128 stands for zero in the data rows.
Here are some points, each followed by its number:
array([111,  79, 110, 112, 105,  80,  89, 117]) 0
array([190,  94, 134, 242,  87, 190, 100, 172]) 1
array([ 84, 103, 114, 109, 154,  93, 142, 125]) 2
array([103, 102,  98, 119, 150,  93, 105, 130]) 3
array([152, 117,  94, 123, 163,  86, 128, 143]) 4
array([ 88, 150,  93,  98, 133, 120, 160,  96]) 5
array([123, 175,  91, 104, 159, 130, 111, 108]) 6
array([101, 167, 126,  92, 155, 102, 147,  93]) 7
array([152, 169,  97, 152, 157, 115, 155, 137]) 8
array([136, 148,  97, 123, 155, 119, 133, 129]) 9
array([189, 105, 127, 183, 106, 136,  78, 154]) 10
array([131,  90, 206, 114,  62, 130, 137,  99]) 11
array([112, 103, 122,  93, 155,  98, 137, 102]) 12
array([112, 176,  91, 117, 178, 101, 119, 124]) 13
array([142, 131, 117, 160, 143, 129, 121, 149]) 14
array([143, 113, 101, 126, 128, 107, 137, 118]) 15
array([179,  92, 212, 146,  92, 206, 232, 134]) 16
array([108, 109, 103, 118, 152, 135, 123, 147]) 17
array([177,  96, 197, 162, 106, 187, 170, 180]) 18
New points follow, each followed by the numbers of its three nearest points above by angle, seen from the average point of the numbered points, nearest first.
array([ 79, 132, 130, 109,  94, 108,  99, 100]) 0 5 7
array([108, 137, 148, 115,  98, 117, 122, 128]) 11 0 7
array([196, 137, 137, 117, 143, 132,  99, 184]) 10 14 18
array([155, 117, 125, 117, 143, 129,  98, 135]) 10 4 0
array([126, 110, 140, 105, 108, 115, 133, 117]) 11 0 12
array([117, 152, 156, 100,  95, 143, 161,  95]) 11 7 5
array([ 98, 129, 117, 145, 136, 103, 118, 156]) 3 2 17
array([150, 135, 168, 143, 100, 129, 145, 148]) 18 16 11
array([120, 115, 161, 164,  98, 134, 120, 121]) 11 1 18
array([116, 132, 121, 113, 102, 111, 107, 119]) 0 11 3
array([114, 120, 110, 116, 102, 127, 138, 129]) 5 0 11
array([123, 107, 159, 155, 107, 140, 124, 159]) 18 1 11
array([ 85,  94, 155, 123,  87, 140, 114,  92]) 11 0 12
array([124,  84, 248, 105,  75, 235, 255,  94]) 16 11 18
array([ 87, 149,  89,  82, 122, 112, 170, 116]) 5 7 2
array([ 99, 113, 122, 131, 118, 108, 125, 114]) 0 2 3
array([102,  96, 125, 103, 130, 104, 114,  95]) 12 0 2
array([133, 121, 115, 121, 121, 139, 128, 143]) 17 18 1
array([127, 129, 121, 115, 132, 103, 146, 100]) 7 12 5
array([142, 120, 141, 110, 146, 139, 152, 141]) 16 18 11
